128 stands for zero in the data rows.
Here are some numbered points:
[137 132 122 131 136  88  94 148 111 121 108 133 152 132 122 148 101 141] 0
[113 109 137 172 121 135 125 153 175 163 107  97 128 120 136 179 203 131] 1
[173 138 133 154 127  96 115 161 129 132 101 147 128 138 154 154 144 140] 2
[ 52 135 149 129 127 198 124  39 135 143 175 137 127  95  15  97 132  88] 3
[ 43  95 142 115 122 191  88 120 111 124 189  91 117 115  59 102 166 116] 4
[ 81 119 129 129  94 150 119 107 158 121 131 108 160 118  85 104 130 158] 5
[112 161 117 135 104 109 126  60 128 120 108 130 168 102  72 120 115 136] 6
[124 151 132 163 119 133 123 126 123 107 120 139 111 156 135 116 115 153] 7
[159 107 127 100 169 144 149 170 136 165 137 104  75 130 173 173 193  84] 8
[123 134 149 124 120 127 118 121 131 114 143 157 114 154 117 108 107 131] 9
[106 142 135 148 113 123 124 105 151 114 120 132 134 119 126 118 132 143] 10
[131 117 110 127 123 127 157 137 123 125 108 110 145 129 126 123 121 126] 11
[110 136 141 159  96 126 106 114 141 122 126 144 134 134 132 130 116 155] 12
[189 151 133 163 127  96 133 112 149 141  92 185 132 124 157 171 132 110] 13
[180 128 197 130 170 125  39 170 124 123 164 201  57 118 212 113  87 127] 14
[115  98 118 115 108 146 151 112 149 163 125 103 157 109 121 144 145 120] 15
[111 110 141  85 144 166 139 144 108 125 174 102  92 127 132 106 141  98] 16
[160 142 132 117 155 102 140 145 124 140 114 146 119 127 156 137 122 113] 17
[132 103 100 123 138 118 122 137 125 142  87  87 174 105  95 143 132 142] 18
[147 118 101 134 128  63 141 138 122 134  84 114 195 128 122 169 117 117] 19
[ 96 132 109 159 129 119 120 141 136 128 107 113 130 144 104 136 153 140] 20
[134 130 108 154 110 129 131 127 162 134  99 109 135 134 130 142 158 146] 21
[167 119 106  96 159 102 139 151 102 127 126 135 125 135 153 139  99  99] 22
[115 108 128  90 152 150 115 155 116 134 147  97  97 117 131 110 134 129] 23
[158 164 131  91 151  97 169 163 104 118 136 135 103 143 157 126 150 122] 24
[131 132 145 134 123 125 123 119 130 113 142 145 115 150 123 118 112 131] 25
[181 141 141 179 145 146 125 109 148 135  77 165 100 128 162 139  94 116] 26
[153 108 108 128 111 120 180 143 152 135 113 122 150 142 153 162 149 110] 27
[ 94 120 147 118  99 147 106 124 130 103 160 124 118 157 111  85 112 157] 28
[139 128 121 113 102 112 196 163 174 135 111 106 136 140 162 138 183 135] 29
[105 105 124  86 133 180 125 108  99 141 153  94 112 130  91  82 118 120] 30
[117 114 131 122 117 167 135  89 121 141 135 121 131 120  96 124  92 101] 31
[122 117 116  97 144 138  87  98  83 117 156 136 152 108  98 104  54 121] 32
[150 124  97 139 131 113 151 104 145 152  86 141 170 112  88 168 126  97] 33
[157 134 151 103 131 117 109 121 124 117 132 150 125 100 166 108  91 144] 34
[165 141 135 166 136  98 153 148 157 143 102 165 142 125 162 170 166 112] 35
[ 94 146 150 145 110 173 106  78 131 106 159 132 105 120  93  81 121 135] 36
[122 146 129 144 110 131 130 101 146 114 123 144 142 116 119 119 137 144] 37
[148 130 119 132 124 118 150 138 138 121 133 130 120 143 156 127 129 128] 38
[149 114  89  95 154 138 138 132  93 151 108 101 146 105 108 125 114  97] 39
[163 117 112  92 140 117 164 136 114 156 123 115 134 112 144 154 140 100] 40
[138 127 131 109 147 140 133 129 111 127 149 133 113 130 155 117 105 108] 41
[124  89  94 133  99 112 178 133 145 166 120 104 169 140 128 197 179 115] 42
[154 151 111 129 150 108 160  93 109 129 119 163 149 138 111 142  86  98] 43
[106 169 118 150  89 135 171  79 151 121 112 130 149 124  87 122 156 134] 44
[ 42  93 126 115 106 220 116  93 127 128 161  69 127 107  50  96 160 134] 45
[134 133 102 128 140 103 138 123 118 125 119 128 130 137 127 140 125 115] 46
[104 120 134 109 130 156 124  91 137 125 159 124 116 117 110  91 109 119] 47
New points follow, each followed by the numbers of its three nearest points above by angle, nearest first.
[ 61 129 145 129 134 193 125  48 135 148 170 139 130  92  35 108 135 100] --> 3 45 47
[119 127 127 147 115 146 153 106 139 139 105 112 134 122  94 136 146 122] --> 44 15 33
[ 84 115 155 114  86 151 108 126 137  90 174 118 110 153 106  75 103 162] --> 28 36 9
[116 158 120 135 117 107 119  80 131 125 111 134 163 110  88 116 112 133] --> 6 37 44
[119 120 119 107 133 130  89  98  91 112 155 135 148 105  99  99  66 125] --> 32 47 31
[128 138 186 148 107 131  97 200 160 101 159 151  69 157 203 113 178 165] --> 14 38 2
[186 139 143 168 139 105 156 157 167 143 103 163 140 129 172 178 172 116] --> 35 13 2
[118 174  91 120 130  80 155 130 102 101 116 113 155 156 105 115 146 146] --> 46 19 20
[119 143 168 131 148 141  89 138 129 123 152 154  93 119 147 110 116 134] --> 14 9 34
[114 103 138 172 130 135 128 155 166 156 105 101 135 118 130 163 195 130] --> 1 21 42
[152 162 132  85 141  95 162 144 100 127 124 140 109 137 157 119 133 118] --> 24 17 22
[173 151 134 163 136  95 130 117 149 139  99 185 127 116 154 167 127 119] --> 13 35 26
[118 164 122 158 126  92  91 116 110 133  81 140 156 131  99 145  92 152] --> 0 6 19
[160 118 103  79 183  85 108 187  59 126 130 115 143 129 158 147 112 108] --> 22 17 0
[126 149 133 114 144 106 124 170 126 115 127 119 109 146 147 115 156 146] --> 24 2 29
[ 91 126 128 121  95 144 128  95 151 122 129 109 155 113  93 107 132 152] --> 5 45 6
[128  98 107 134  98 119 177 140 132 161 121 100 174 128 135 185 174 110] --> 42 27 15
[144 127 103 143 130 111 151 110 144 147  89 136 163 122 106 165 127 105] --> 33 19 42
[108 140 143  84 127 158 122  82 147 124 173 131 118 107 122  75 126 121] --> 47 36 3
[159 135 154  91 133 109 105 123 125 122 127 147 119 102 177  97  89 146] --> 34 14 41
[165 124 111  99 135 119 154 133 117 154 124 123 132 109 143 149 140  99] --> 40 22 39
[126 117 116 123 123 124 144 130 117 127 110 111 146 141 122 127 121 139] --> 11 18 19
[106 129 137 160  92 129 112 108 150 123 127 144 139 132 129 139 125 158] --> 12 10 37
[143 166 111 173 160  80 116 185 121 108  95 138  94 185 173 164 144 149] --> 2 35 38
[138 124 163 149 146 136 116 189 159 123 157 152  84 144 189 128 150 127] --> 14 8 38
[ 88 108 113 170  82 113 144 146 145 107 125 114 154 175  99 150 142 155] --> 20 21 5
[158 123 104  91 175  97 112 169  74 131 130 114 143 134 146 150 108 120] --> 22 0 39
[117 160  89 108 121  78 159 133  92  96 111 120 147 158 109 119 143 144] --> 46 11 19
[144 121 114 110 108 113 189 159 172 139 114 104 133 140 168 137 185 137] --> 29 27 38
[ 99 132 139 165 128 113  88 149 137 125 122 122 133 142 111 143 144 143] --> 20 12 1
[164 136 134 151 126  97 115 155 127 130  97 147 126 140 160 149 145 141] --> 2 35 13
[158 165 134  92 147 102 169 165 109 123 136 145 105 147 159 115 143 105] --> 24 17 22
[122 132 161 159 129 151  87 128 144 132 137 152  88 118 142 128 147 133] --> 14 12 36
[161 110 113 128 116 121 176 151 145 131 120 121 138 146 157 157 151 119] --> 27 29 38
[125 158 136 158 126 124 126 121 119 107 115 136 111 154 141 114 107 157] --> 7 25 12
[ 90 116 116 162  87 110 141 151 146 110 131 120 156 169 104 150 157 150] --> 20 21 42
[125 118 116 106 143 135  92  91  86 118 142 129 153 103 108 101  61 115] --> 32 31 47
[ 99 125 136 114 141 153  86 127  97  98 142 108  95 145 130  74  82 162] --> 28 30 32
[ 90 151 153 142 105 176 106  59 138 106 167 142  99 124  83  75 121 136] --> 36 47 3
[ 96 148 142 135 113 173 111  79 128 105 163 137 102 125  91  80 121 133] --> 36 47 3
[133 123 132 104 147 138 130 129 104 126 152 136 108 130 149 116  97 108] --> 41 16 22
[130 119 132 107 145 139 135 128 105 123 154 136 118 125 153 122 107 109] --> 41 16 22
[137 124 119 127 123  95 110 134  96 106 108 126 168 137 119 115 104 158] --> 0 19 18
[166 141 133 117 153 111 142 156 108 137 105 143 116 119 157 131 121 112] --> 17 22 24
[139 126 114 116 110 115 185 155 166 142 105 116 141 130 160 142 174 135] --> 29 27 42
[ 60 128 143 128 133 179 126  56 136 148 158 131 131  97  38 106 133  96] --> 3 45 47
[122 119 121  89 105 117 118 116 108 116 141 128 152 108 127 114  91 152] --> 32 34 28
[117  93 106 131  96 123 167 138 141 155 122  99 162 122 128 179 168 107] --> 42 15 27
[118 132 118  68 151 113  89 184  82 100 151  92  92 151 149 118 145 145] --> 23 16 24
[160 110 131 107 121 118  96 133 111 131 123 139 150 101 144 106  83 147] --> 34 32 0
[126  86 119 112  99 148 167 110 148 167 120 101 160  97 123 155 148 111] --> 15 42 27
[185 140 136 169 144  95 154 169 158 144  95 177 137 123 177 184 174 112] --> 35 2 13
[125 111 134  81 147 166 137 136 104 122 175 105  95 119 123 101 138  98] --> 16 23 30
[122 120 129 116 124 146 136  94 128 136 135 127 144 119  98 124 104 108] --> 31 3 47
